128 stands for zero in the data rows.
Every row has a hidden score. How much higher is the second row's score than the first row's in each pair? 10 means about the same, 20 much higher and 0 much lower. The score is a weighted sum of the row's numbers plus the product of two more (or one squared), each taken from its middle value.
[137,142,133,119,136,156,150,134,123,129]
[129,159,159,139,122,115,93,97,105,115] -> 8
[150,149,149,144,146,127,123,108,117,126]
[134,141,148,121,131,119,146,134,145,124] -> 8
[114,105,91,88,93,109,152,153,133,115]
[113,116,122,137,153,166,169,151,131,126] -> 12
[126,106,87,100,111,110,116,141,148,152]
[96,102,116,138,152,181,181,164,153,134] -> 12
[145,141,137,136,138,128,121,106,116,119]
[109,114,131,125,136,134,137,139,141,141] -> 10
[124,111,83,80,79,106,127,147,165,149]
[146,156,141,150,130,107,112,113,122,127] -> 13
[152,139,141,144,142,130,123,115,118,129]
[128,119,123,128,126,138,141,147,150,134] -> 9
[118,113,107,119,142,142,136,118,120,109]
[115,120,117,143,149,155,155,155,143,123] -> 11
[108,113,105,128,160,137,109,86,81,98]
[118,112,111,143,135,131,126,117,110,120] -> 9
[127,106,98,100,124,123,145,132,126,119]
[112,101,99,83,104,129,154,156,129,140] -> 11
[123,122,144,144,149,140,132,154,134,127]
[146,147,137,138,133,144,127,117,116,116] -> 11
[142,137,148,144,135,117,133,129,138,127]
[113,102,109,93,101,112,126,136,116,121] -> 10
[166,174,150,125,99,102,92,109,118,122]
[129,114,97,95,100,111,136,166,182,198] -> 9
[145,136,141,132,131,123,144,130,134,122]
[162,164,157,134,124,111,104,109,122,131] -> 11
[131,142,136,133,146,153,135,124,111,112]
[115,116,116,126,158,150,123,105,87,102] -> 9
[178,173,154,119,102,92,103,110,108,108]
[128,119,115,132,160,138,104,82,87,93] -> 11
[127,134,129,122,125,121,139,152,142,149]
[119,132,99,86,109,126,152,147,151,138] -> 10
[144,142,130,125,124,134,156,162,152,160]
[159,143,146,131,131,121,112,113,124,131] -> 12
[117,115,111,135,157,152,115,87,95,99]
[164,173,158,127,112,99,111,112,119,124] -> 10
[118,104,108,126,135,121,111,115,111,108]
[120,120,125,129,146,152,155,142,133,134] -> 9
[122,110,109,94,106,90,91,118,142,151]
[136,146,130,138,138,129,135,123,108,107] -> 5
[124,157,167,172,148,122,123,111,111,116]
[112,99,91,86,85,106,119,137,154,165] -> 8
[153,166,170,149,124,102,107,112,119,128]
[124,124,127,122,128,149,149,150,145,134] -> 10
[119,122,115,119,136,140,166,161,153,153]
[106,107,146,176,172,150,117,124,117,115] -> 17
[120,116,113,90,93,106,138,146,173,175]
[129,130,132,127,137,113,112,122,144,138] -> 13
[118,104,101,89,90,101,126,151,168,192]
[151,132,127,134,122,151,163,170,156,150] -> 10
[121,113,138,158,188,177,142,110,91,100]
[121,137,174,180,151,134,135,112,118,125] -> 10
[126,146,150,149,133,118,106,98,99,107]
[136,128,95,105,122,110,136,131,138,145] -> 7
[147,122,89,88,117,129,118,117,122,140]
[103,93,93,113,137,169,193,173,132,127] -> 13
[111,115,138,145,154,152,157,141,137,125]
[147,155,173,160,115,108,115,115,118,113] -> 11
[128,145,133,115,120,123,115,124,123,122]
[119,117,107,100,116,143,173,177,176,167] -> 8
[136,135,140,128,135,138,140,125,104,99]
[175,164,145,117,87,104,98,107,124,133] -> 9
[112,102,104,110,130,138,142,149,141,135]
[104,104,102,132,168,189,173,148,131,134] -> 12
[137,149,141,146,146,147,136,127,119,120]
[142,142,138,140,127,118,120,141,125,110] -> 9
[111,111,130,155,154,133,127,106,96,105]
[104,108,110,121,138,153,153,154,140,129] -> 8
[119,116,118,103,102,108,101,104,131,129]
[139,134,140,148,146,142,133,137,128,120] -> 11
[114,105,89,82,98,111,129,142,152,165]
[138,143,137,129,144,152,140,135,132,135] -> 13
[108,116,114,136,168,170,175,159,137,136]
[124,118,140,152,146,131,139,141,134,122] -> 11
[112,120,143,147,125,107,84,111,113,126]
[114,146,167,150,130,112,105,106,114,119] -> 6
[113,112,102,87,96,110,153,169,182,171]
[121,123,137,156,164,144,127,110,106,104] -> 14
[130,137,126,137,115,101,108,107,100,102]
[117,105,87,97,86,106,140,161,152,138] -> 8
[109,96,117,146,151,174,171,146,136,124]
[134,140,154,152,131,114,95,89,112,117] -> 11
[107,109,123,144,167,169,161,145,140,134]
[146,160,148,117,113,120,119,114,112,109] -> 13
[163,178,150,121,100,96,103,120,122,124]
[121,119,139,146,130,110,100,111,115,104] -> 12
[135,135,134,149,153,145,158,147,137,127]
[127,132,125,138,162,169,158,130,113,111] -> 13
[140,171,177,149,129,124,114,103,112,110]
[147,147,140,128,139,139,121,118,118,122] -> 9
[114,95,96,100,111,124,151,178,165,152]
[121,112,102,106,123,142,156,182,175,179] -> 10
[119,110,96,84,91,102,110,122,144,153]
[129,126,136,136,137,140,139,139,138,126] -> 11
[144,150,151,157,132,126,117,113,111,120]
[94,100,104,98,108,111,121,121,122,118] -> 8
[148,153,138,142,136,129,120,113,124,124]
[109,111,128,158,163,151,141,131,128,124] -> 11
[139,174,174,186,163,140,111,98,91,96]
[97,98,101,130,172,181,177,150,131,118] -> 8
[137,149,138,140,142,137,133,115,113,124]
[117,112,104,89,93,110,147,161,179,191] -> 8
[168,165,147,115,106,90,102,118,116,120]
[129,143,144,132,128,126,122,134,141,120] -> 11
[112,103,96,92,94,113,135,153,148,146]
[117,114,98,80,86,103,121,140,162,160] -> 10
[102,96,109,113,138,156,155,163,152,132]
[137,138,129,138,148,137,133,130,108,117] -> 10
[117,128,90,83,88,97,119,141,163,183]
[99,99,119,130,129,153,158,143,129,117] -> 13
[157,147,131,122,129,140,168,177,173,176]
[121,122,141,139,145,148,121,135,131,124] -> 13
[112,95,100,89,100,101,131,149,172,176]
[113,117,132,132,144,160,154,153,142,126] -> 11
[123,128,140,146,139,136,128,140,141,136]
[130,141,157,150,141,142,144,128,134,138] -> 10
[173,170,151,127,97,92,99,100,122,121]
[110,87,93,88,129,148,139,137,115,114] -> 10
[111,130,131,134,133,118,109,118,148,144]
[109,102,106,89,106,132,172,172,166,161] -> 8
[134,156,142,137,126,102,69,110,114,113]
[116,116,151,147,133,118,116,88,92,93] -> 10
[149,154,148,152,133,120,111,115,117,128]
[118,134,141,142,130,120,110,111,105,99] -> 10
[102,99,105,134,166,181,181,155,149,126]
[127,144,164,185,183,163,124,103,94,92] -> 12
[121,111,104,98,108,123,157,173,178,186]
[127,139,141,119,117,119,104,94,91,98] -> 13
[113,111,136,152,161,144,108,85,85,95]
[159,156,157,140,132,114,108,104,119,132] -> 9
[164,176,158,123,107,92,105,112,118,129]
[158,163,149,138,101,100,109,107,109,111] -> 10
